In the data rows, the value 128 means zero.
What is the hidden score of each row? Scores go from 0 to 40, and 20 is about the middle. The score is a weighted sum of the row's numbers plus the product of two more (or one squared), each taken from its middle value.
[ 98 143 104  35 163 108  57 107 125 140 158 122 178 124  54 139  98 144
 198  63  89  88  98 175] -> 18
[149 116 139 160 142 113 156  84 118 106 140 150 129 170 136 131 132 124
  82 134 126 134 129 121] -> 10
[145 121 126 141 115 131 144 159  90 122 114 121 109 128 148 116  94 110
 115 160 104 112 164 105] -> 23
[125 175 161 148 100 112 115 176 152  92 144 137  39 136 176 102 106 145
 102 190 140 195 142 117] -> 18
[114 125 126 104 126 121 120 125 143 146 131 122 135 128 109 138 140 110
 132 111 153 119 100 143] -> 16
[148 124 141 176 111 129 176 111 151  57 141 181  93 185 159 110 156 115
  96 148 109 147 135 106] -> 10
[116 163 115 144  87 131 118 154 160 148 147 118  97 106 137 137 166 162
 121 135 171 186  75 115] -> 23
[193 116 107 149 145 143 157 104  94 114 126 159 169 155 106 140 122 138
 113 125 102  97 156 106] -> 24
[140 120 106  98 188 106 120  99 112 128  64  82 139 120 143 162  96 121
  94 126 176 100 149 132] -> 18
[142 118  96 118 151 147 127 153 120 114 110  97 158  99 145 149 113 138
 136 131  93 113 150 110] -> 32
[134 102 158 123 153 115 148  87 131  94 127 149 104 202 152 132 126 109
  81 146 146 145 143 156] -> 12
[118 155 157  72 126 131  81 142 112 155 166 141 151 134  62 131  92 121
 192  74 102 120 144 179] -> 24
[176 160 148 229  94 165 221 111 101  82 115 179  81 171 178 128 182 107
  82 160 133 174 166  58] -> 16
[102 101  91 101 171 100 116 137 171 105  85  67 124 109 163 114  94 121
  98 141 137 134 101 139] -> 20
[ 91 108 101 122 148  88 106 132 197  99 137 105 148 125 119 104 155 164
 121 157 120 153 101 145] -> 19
[ 65  92  88  97 146 163 109 108 130 138  96 102 182  66 159 101 160 161
 184  72  80  98  74 128] -> 17
[168 128 149 180 139 103 172  79 131  80 147 167 119 184 141 117 148 147
 106 144 115 134 138 114] -> 20
[ 94  88 112  84 184  83 105  83 157 106 117 104 165 161  72 143 118 125
 121 145 143  74 121 196] -> 18
[106  99  98  93 190 112 110 111 115  68 103 100 140 116 135 136  66 139
 124 139 110  75 139 166] -> 27
[105 101 153 153 130  69 134 112 217  92 160 141 115 169 109 112 168 126
  96 184 148 157  87 176] -> 10
[ 94  95 129 154 118 114 148 129 188 120 117 100  94 127 164  99 146 135
  78 206 172 168 107 143] -> 19
[190 183 102 140 125 139 130 112  75 161 105 134 134 121 132 168 143 148
 126  90 146 145 131  62] -> 20
[ 77  96  75  85 186 101  97  97 166 132  89  59 146 116 129 161 141 121
 101 157 178 128  71 163] -> 14
[109 124 109 105 160 121 101 113 106  84 124 114 151 119 163 118 131 129
 152 117 105 122 124 142] -> 22
[127 100 127 113 168 111 129 129 127  77 134 120 123 153 152 116  68 130
 111 165 118 123 149 151] -> 24
[ 75  92  75  86 193  66  94 106 168 158  88  63 162 123 107 161 138 110
  80 147 179 116  80 170] -> 15
[169 179 106 161 111 172 156  97  95 169 124 155 156 116 105 174 171 155
 145  96 145 135 137  79] -> 19
[131 151 175 143  78 154 127 153  87 136 160 167 108 117 123 102 135 140
 160 132  72 107 145 113] -> 12
[115 106 163 102 163  83 114  99 143 122 130 119 150 156 100 131 117 111
 123 142 136 101 128 176] -> 12
[116 123 100 141 148 132 117 124 148 145  79  79 110 109 142 131 143 131
  99 162 158 137 120 136] -> 18
[125 134 137 121 166  88 134  89 126  89 138 141 129 158 126 133 133 134
 117 132 117 120 120 151] -> 11
[196 195 117 147 115 153 139 126 116 152 140 154 136 144  92 176 142 143
 146  85 149 167 131  92] -> 23
[144 152 135 112  94 113 113 144 139 124 215 185 158 121  49 107 133 139
 210  75  69  98 119 128] -> 25
[111 122 171 170 107  91 156 132 198  95 165 150  96 178 118 112 175 105
 104 181 160 162 115 146] -> 13
[129  88  67  89 206 110 139  86 108 162  60  57 180 105 117 207 135 104
 116 115 163  46 132 135] -> 16
[151 121 155 165  83 159 168 178  99 130 131 138  85 116 160 109 124 108
 115 170  99 111 174  96] -> 18
[129 149 155 143 121 102 109 192 141  92 135 118  59 138 190  89  71 139
  82 171 141 168 135 130] -> 26
[189 190 136 163  98 158 169 131 103 125 158 177 134 130 109 147 153 136
 126  91 130 164 151  63] -> 22
[176 140 133 195 132 160 191  92  81 150  97 142 112 136 170 155 161 129
  85 137 163 132 151  55] -> 23
[154 151  93  81 146 153 109 105  65 194  66  98 136 124 122 192 107  83
 109  83 201 122 141  94] -> 20
[123 102 132 132  99 157 138 147 118 167 120 122 146  99 133 128 145  98
 150 100 123  97 134 119] -> 18
[113 113  95 104 139 157 125 108 115 175  99  98 179  97 111 167 161 137
 158  95 138  95 117 128] -> 18
[108 133 102 143 121 120 120 100 180 147 166 140 176 124  89 130 172 144
 154 105 136 135  90 134] -> 18
[105 124 121 129 111 164 132 133 152 183 126 111 162  79 120 129 174 135
 172 100 135  77  87 121] -> 20
[102 100 129 127 139 148 135 123 116 114 108 126 144 135 152 125 131 119
 148 110 109 113 136 128] -> 19
[ 98  85 105 110 113 166 132 133 101 165 122 135 163  96 146 109 131 147
 176  70  68  94 121 150] -> 21
[ 88  98 117 148 130 123 127 161 168 122 107  74  99 113 180 116 137 128
  95 190 169 169 115 131] -> 23
[105 158 172 105  85 126  90 121 133 115 191 182 132 141  74  77 105 136
 195  86  62 125 120 169] -> 19
[ 57 103  83  70 171 104  90  85 175 170 103  64 170  85 113 149 147 133
 131 100 179 105  55 156] -> 14
[100 142 181  66 113 119  63 142 105 171 164 143 121 164  69 123 105 114
 179  89 115 121 132 172] -> 22
[ 80 101  96 107 164 110  99 113 172 123  97  81 137 126 146 147 132 100
  97 156 177 149 108 161] -> 18
[145 129 147 142 103 159 146 149 104 134 126 137 102 126 160 119 124 130
 143 146 102 137 148 108] -> 21
[136 141  97 146 122 120 125 173 158  97 119 118  85 127 148 114  92 167
  88 175 135 193 143 114] -> 38
[164 214 111 160  99 137 138 105 110 175 142 154 129 106  96 171 190 151
 144 102 143 149 127  37] -> 10
[152 126 103 142 159 154 178  86 106 117  63 109 114 126 181 179 131 101
  78 132 180 125 135  85] -> 16
[132 117 146 145 160  96 138  93 137  74 122 139 132 179 155 131 123 126
 105 128 128 143 112 137] -> 16
[146 140 136 142 147 116 156 106 124 127 101 121 128 132 149 150 119 106
  88 141 152 124 149 131] -> 16
[115  78 138 109 167 110 128 107 144  98 143 126 171 158 107 126 133 103
 139 146  94  67 129 162] -> 13
[139 167 173  81 126 119  61 151 126 142 181 153 153 146  48 121  83 125
 182  91 105 138 145 174] -> 22
[ 81  98 120 122 128 110 117 132 163 132 117 104 100 126 136 125 133 143
 106 164 166 138  98 154] -> 17
[ 90 120 168 172  79 120 157 150 186  80 137 126  51 133 176  92 172 111
  75 208 142 185 115 135] -> 9
[123 179 130 159  62 140 120 160 158 123 171 150  69  89 148  98 166 157
 131 130 151 186  85  93] -> 23
[130 141 150  93 105 124  96 152 121 133 198 183 147 135  82 113 102 161
 185  63  80 132 123 131] -> 20
[ 84  97  86 106 136 160 116 120 116 205  95  84 182  94 101 164 136 100
 150  87 160  96 107 140] -> 25
[105 108 117  60 190  96  92 114 115 106  77  73 129 131 168 137  62 118
 110 154 137 106 121 167] -> 19
[140 115 117 178  69 193 181 133 119 127 145 189 129 125 155  95 173 138
 162 100  78 174 110 109] -> 25
[137 117 147 148 108 146 154 111 130  93 139 169 119 153 153  90 141 134
 128 140 104 155 110 124] -> 18
[ 75  60 127 129 149  75 139 109 210  84 145 115 129 162 125 129 165 100
 101 162 159 142  98 166] -> 16
[ 96 164  90 113 125 124  91 139 154 149 112  81 119  83 141 145 139 169
 133 124 176 170  86 119] -> 26
[ 85 114  71  87 162 112  90  97 175 155  99  75 176  99  98 164 151 121
 153 101 169 123  87 160] -> 22
[117 145 122  86 128 130  76 137 120 175 174 139 179  98  50 135 110 159
 194  72  85  93 125 146] -> 24
[ 97  90 103 102 158 146 134  89 108 121  84 106 156 128 146 136 135 112
 134 110 109  99 108 153] -> 16
[149 139 154 132  94 138 151 162 109  87 166 169 120 109 134 106 100 128
 159 130  47 122 155 123] -> 38
[ 93  94 121 127 115 175 136 109  80 191  90 126 177  92 141 111 173 149
 175  69  86 111  91 135] -> 29
[ 88 128 133  20 167 112  19 115  94 173 121 102 163 124  73 154  62 106
 160  70 137  85 122 185] -> 12
[131 165 154 171  70  99 150 187 181  43 190 164  49 135 183  43 115 151
 121 185  95 207 122 109] -> 25
[100 115 150 111 145 104 127  93 139 128 156 145 136 162 104 135 144 124
 128 136 128 116 113 153] -> 9
[139 146 128 146 119 148 139 134 109 114 124 115 116  96 145 116 127 151
 140 154  91  95 152 103] -> 17
[151 120 143 170  76 157 163 162 114 128 149 161  85 115 153  98 136 143
 121 150 104 125 156  94] -> 17
[116 117 144 142 124 130 157 125 142  88 136 154 135 133 147  99 157 140
 146 118  86 136 120 131] -> 15
[116 121 118  99 174 121 116  71 109 110 103 116 139 140 142 138 127 135
 113 125 140 103 113 161] -> 20
[ 97 110 124 115 110 165 142 148 120 169 100 109 165  82 133 133 152  80
 171  95 113 108 106 131] -> 24
[128 139 142 178  99 126 159 141 146 113 137 135  86 108 159 107 159 142
 109 175 138 141 128  99] -> 16
[ 92 116 102 161 128  91 130 125 200 114 124  97  95 120 162 105 174 155
  87 193 160 155  91 132] -> 13
[121  76 124  79 173 113 104 152 117 103  97  95 132 144 152 126  61  80
 102 133 141  95 148 186] -> 21
[159 138 186 161  73 146 130 189 109 102 166 183  87 121 130  56  94 126
 159 132  53 117 155 115] -> 19
[ 98 108  93 104 161  94 103 116 176 117 122  79 151 100 105 158 154 141
 114 157 169 134  91 147] -> 21
[161 143 118 117 136 137 105 138  72 154 120 122 142 101 121 120  68 138
 149 117  91 105 142 119] -> 25
[ 94 100  98 158 116 113 143 132 195  97 125 103  89 114 167 112 174 149
  89 201 159 151  86 132] -> 13
[ 88 107 120 101 139 108 108 107 156 162 124 107 164 112  90 144 149 121
 157  95 140 122  84 180] -> 18
[166 168 141 205 114 138 204 113 131  87 129 175  93 150 158 130 181 140
  98 147 132 154 130  54] -> 11
[105 102 126 136 128 152 156 118 101 145 102 137 117 141 168 120 138 122
 124 118 116 114 103 136] -> 24
[200 183  98 145 119 136 138 116 103 122 160 149 152 113 103 169 153 173
 151  84 135 165 130  63] -> 22
[114 110 124 130 110 142 133 119 113 161 131 129 145  85 117 131 164 116
 167  91 127  90  97 123] -> 20
[105  88 124 138 123 114 134 140 134 141 109 101 111 129 142 118 125 112
  99 162 155 142 132 128] -> 21
[108 153 108 108 154 106  87 153 133 100 106  84  85 117 172 130  87 153
  87 163 173 167 132 141] -> 24
[171  89 145 147 143 142 178 103 106 129 115 153 154 171 128 147 122  99
 108 129 117  98 164 121] -> 19
[176 187  83 170 148 144 168  85 115 119  90 108 142 125 149 169 157 146
 110 136 150 136 145  75] -> 21
[102 105 108 140 132 117 134 136 156 118 113  97 111 121 170 119 138 138
 105 159 145 128 106 123] -> 18
[ 80 117 111 130 113 173 144  93 102 153 122 139 163  95 140 115 182 158
 183  97  83 113 108 118] -> 19
[ 84 105 159 109 151  87 115 112 148 121 137 121 139 160  88 152 122 101
 147 135 128  89 107 203] -> 15
[135 141 134  93 115 109  94 160 153 128 193 162 172 135  55 109 105 148
 193  76  90 124 120 166] -> 30
[162 120 123 143 108 163 145 155  83 155 100 129 108 124 148 141 102 121
 120 145 127 116 158 115] -> 23
[174 168 127 130 108 148 133 120  89 166 129 143 117 115 111 155 139 138
 132  84 161 119 134  77] -> 23
[144 200 194 130  71 119  99 172 124 102 255 208 118 142  81  76 126 154
 197  99  53 134 138 124] -> 16
[167 163 130 135 105 138 132 120  94 148 160 148 138 122  96 159 143 111
 134  84 137 148 146  74] -> 17
[119  96 103 106 126 149 120 129 144 181 114 117 171  94 108 136 181 120
 157  92 121 103  89 114] -> 11
[109  77 107  86 181 141  96  99  94 125  59  89 157 131 163 113  89 121
 119 100 120  98 132 167] -> 26
[ 91  98 104 109 130 147 112 116 151 175 108 100 177 105 114 140 154 129
 161  95 128 104 110 138] -> 17
[101 149 180 150  47 175 129 139 121 115 200 191 120 113 147  46 190 164
 212 103  33 153 108 101] -> 28
[111 126 157 164  93 119 145 188 214 120 157 144 111 141 103  91 159 109
 110 175 131 166 105 143] -> 33
[152 193 100 138 136 141 113  93 120 161 128 128 146 139  88 185 156 152
 130  86 168 149 139  90] -> 15
[184 189 126 145 117 161 141 136 106 149 136 148 139 122 100 158 139 146
 135  98 150 154 149  73] -> 22
[ 95 171 102 142  89 124 113 131 169 127 153 126  87  91 111 119 177 173
 127 136 158 169 100  95] -> 15
[186 187 122 152 104 148 139 118 110 160 142 161 165 127  90 156 168 129
 155  91 135 166 142  67] -> 22
[ 95 100 108 117 162  90  96 140 205 106 129  91 147 135 124 137 146 122
 104 152 163 163  97 153] -> 20
[133 133 158 169  78 155 135 142 136 141 158 164 146 101 135  86 167 147
 173 112  85 113 128  95] -> 15
[111 103 174 169  84 121 149 153 162 146 154 149  73 159 149  92 150 116
  82 177 172 150 122 130] -> 20
[133 138  83  76 178 136  92 159 101 151  81  77 175  68 122 167  86 139
 161 105 101  77 144 125] -> 36
[ 92 128  80  99 142 139  95 107 156 174 111  88 209  79  90 147 164 142
 187  86 125 114  92 136] -> 23
[127 148 150 148 116 122 120 179 158  85 130 115  66 117 173 107  79 118
  98 171 162 193 146 148] -> 29
[159 179  49 115 163 145 122  98  93 183  81  90 187  81  92 208 145 130
 143  71 172 114 130  93] -> 27
[172 112 180 181 102 129 177 131 113 115 143 182 100 186 130 114 136 110
 113 151  96 124 174 106] -> 12
[131 106 155 100 155  93 109 159 118  92 115 114 109 151 144  97  61 124
 105 168 116 118 152 169] -> 21
[141 129 140 123 149 108 125 112 114 119  87 116 108 135 154 132  95 119
  77 151 145 122 135 102] -> 9
[133 148 154 153  93 172 158 173 107 123 134 132  98 106 152 114 131 112
 135 154 101 125 169  94] -> 21
[102 121 174 108 133 135 113 107 110 108 122 129 117 130 171  94 108 119
 137 117 117 118 126 136] -> 33
[117 133 122 105 130 145 103 129 142 172 107 104 172 100  99 130 144 113
 155  97 142 125 129 136] -> 20
[114 118 100 138 116 146 152 103 121 178 115 124 161  99 104 154 161 126
 156 103 131  95 127 127] -> 22
[112 112 113 123 124 130 117 150 149 118 124 102 101 126 156 124 142 134
 105 153 159 143 123 126] -> 17
[135 112 129 129 150 140 131 125  92 128 114 132 135 133 164 121 113 138
 117 125 121 147 103 140] -> 26
[ 95  92 107 128 141 104 126 139 177 124  88  81  93 104 160 140 155 105
  70 177 219 146 100 153] -> 16
[135 152 134 120 112 134 121 155 102 120 147 137 128 117 121 107 104 156
 175 111  71  86 150 116] -> 22
[125 102 141 134 165 112 156  51 114  95 109 142 120 180 144 128 138 118
  97 139 133 116 121 148] -> 19
[ 72 100 117 130 126 174 147  88  86 180  73 117 160  89 178 131 160 120
 161  81 117 104  82 135] -> 32
[167 102 162 175 125 115 174 108 153  70 147 186 137 198 149 101 144 116
  94 146 115 156 141 141] -> 14
[ 95  95 107 109 177  72 100 110 187 118 101  80 141 149 121 140 119 101
  85 158 192 126  92 171] -> 15
[164 131 144 126 106 123 120 179  98 164 146 121 103 135  83 149  71  96
  99 148 136 119 198 115] -> 38
[115  92 108  89 162 133 108 107 104 141  92 119 150 143 150 120  92 117
 117 104 122 108 113 160] -> 18
[128 120 122 164  90 140 153 131 154 168 146 143 153 112  98 124 173 133
 166 122 123 115 131 110] -> 23
[133 110 152 152  96 149 159 151 135  87 157 176 106 149 157  86 137 125
 139 131  86 157 145 136] -> 20
[108 125  93 156 111 129 143 142 169  91 129 123 106 119 144 120 166 148
 125 166 125 158 111 107] -> 24
[131 157 114 100 131 149 102 153  87 154 119 118 151 104 109 129 105 152
 162 112  95  97 153 136] -> 22
[136  95 108 104 152 143 142  95 112 133  95 112 147 143 159 124 108 131
 125 111 117 129 107 148] -> 28
[ 95 124 116 127 129 155 123 120 117 194 105  92 157  73 124 136 177 137
 169  95 134  82 105 110] -> 27
[105 101  87  82 178 130  88 106 150 172  88  78 186 117  92 173 117 117
 137  91 159 137  93 180] -> 25
[110 165 152  70 136 116  63 128 127 151 170 143 181 117  51 124 112 129
 198  73  88 117 127 156] -> 20
[120 151 138 112 106 144  89 162  98 192 160 156 149 120  64 130 104 130
 176  86  81 118 137 154] -> 25
[ 74  95 115  84 175  74  94 103 161 125  86  59 121 120 141 126 132 106
 104 155 184 115  74 182] -> 29
[109 121 143 201  73 117 151 150 194  85 163 148  61 139 156  90 187 124
  91 218 151 186 123 113] -> 14
[ 95  71 123  72 193  72  96  90 144 117 117 100 155 158  91 139 110 106
 117 124 144  84 111 182] -> 11
[116 146 140 141 111 122 104 164 151  98 144 116  68 140 175 102  93 125
  79 177 154 183 135 116] -> 17
[129 145 154  70 122 129  76 144 101 178 170 145 152 147  61 133  96 134
 171  81 108 120 129 154] -> 17
[151 105 182 152 132 127 160  96 121 108 129 157 123 176 160 113 133 120
  99 131 128 128 141 136] -> 22
[109 102 101 107 158 133 124  79 104 128  96 113 159 117 142 133 134 140
 131 110 117 111 113 138] -> 16
[136 123 138 145 112 141 150 152 108 118 127 116  96 104 154 115 108 130
 133 148 105 114 148 115] -> 24
[111  96  81  85 161 149 100 115 129 192  70  74 197  90 106 159 136 107
 145  92 154  90 100 141] -> 20
[ 99 115 118  52 161 154  97 144  93 133  82  88 158 106 120 145  66 124
 152 109 116  80 148 157] -> 30
[103 131 110 126 133 111 113 108 159 144 138 119 136 115  83 140 156 145
 142 123 134 125  99 130] -> 16
[ 89 120 127 107 110 181 124 132  96 139 110 124 148  79 149 103 142 150
 193  86  79 100 110 122] -> 25
[159  68 137 133 164 130 189  79  80 155  54 114 150 157 150 160 112  71
  85 129 139  76 153 145] -> 16
[176 123 123 148 144 126 169 121 113 118 112 137 119 154 126 156 133 118
  88 137 156 128 161 119] -> 19
[150 110 101 111 171 118 129  89 104 119  85 109 165 143 121 165 104 115
 122 139 130  76 160 141] -> 22
[193 205 139 155  89 148 132 103  90 145 159 174 133 137 101 145 153 115
 137  94 121 151 172  62] -> 12
[139  97 145 143 124 160 143 112 100 144 104 128 130 138 166 104 113 117
 120 124 120 146 124 144] -> 36
[161 142 128 160 138 150 168 104 103 105 101 128 107 127 176 160 150 125
  95 131 158 129 140  66] -> 14
[185 175 113 161 102 149 140 111 114 160 134 153 149 131 106 149 162 146
 132  97 151 156 152  49] -> 17
[ 87 108  70 103 190  61 112  81 164 127 108  71 163 119 107 166 153 123
  93 146 171 110  92 138] -> 14
[117 159 142 140 117 122 131 150 147 123 126 121  86 121 153 117 114 128
 115 168 150 131 139 133] -> 21
[194 139 106 196 128 149 202 108 107  96  99 150 137 120 148 157 159 108
  84 133 150 144 140  64] -> 29
[132 104 173 165  79 113 161 123 165 110 197 179 119 165 125  99 160 112
 128 119 115 157 116 123] -> 13
[129 125  99  67 140 104  60 120 131 160 174 141 185 116  30 135 103 145
 189  74  87 121 122 187] -> 36
[125 124 112  73 156 136  82 158  71 153 102 100 155 113 119 130  70 123
 163 111  92  99 153 182] -> 27
[128 122 139 148  77 162 134 119 130 132 168 180 141 132 131  79 185 159
 179  92  51 140  94 126] -> 16
[122 150 116  74 153  96  72 101 149 116 187 132 187 118  61 135 118 169
 207  71  88  96 105 159] -> 18
[136 153 159  88 104 105  90 157 123 142 190 174 141 129  59 117  97 145
 176  83  67 114 132 135] -> 25
[111 123 128 183  77 130 156 143 175 131 187 174 131 128 105 108 189 161
 143 134 117 173 117 110] -> 25
[132 142 149  90 108 122  85 156 129 125 195 172 159 125  54 105 107 147
 186  92  69 125 129 153] -> 32
[154 115 130 118 121 138 127 181 113 122 112 108 115 115 138 126  94 109
 123 152 105 122 160 112] -> 29
[102 123 151 123  82 168 109 155 115 152 140 144 146  82 158  73 142 148
 198  86  72 140 105 122] -> 29
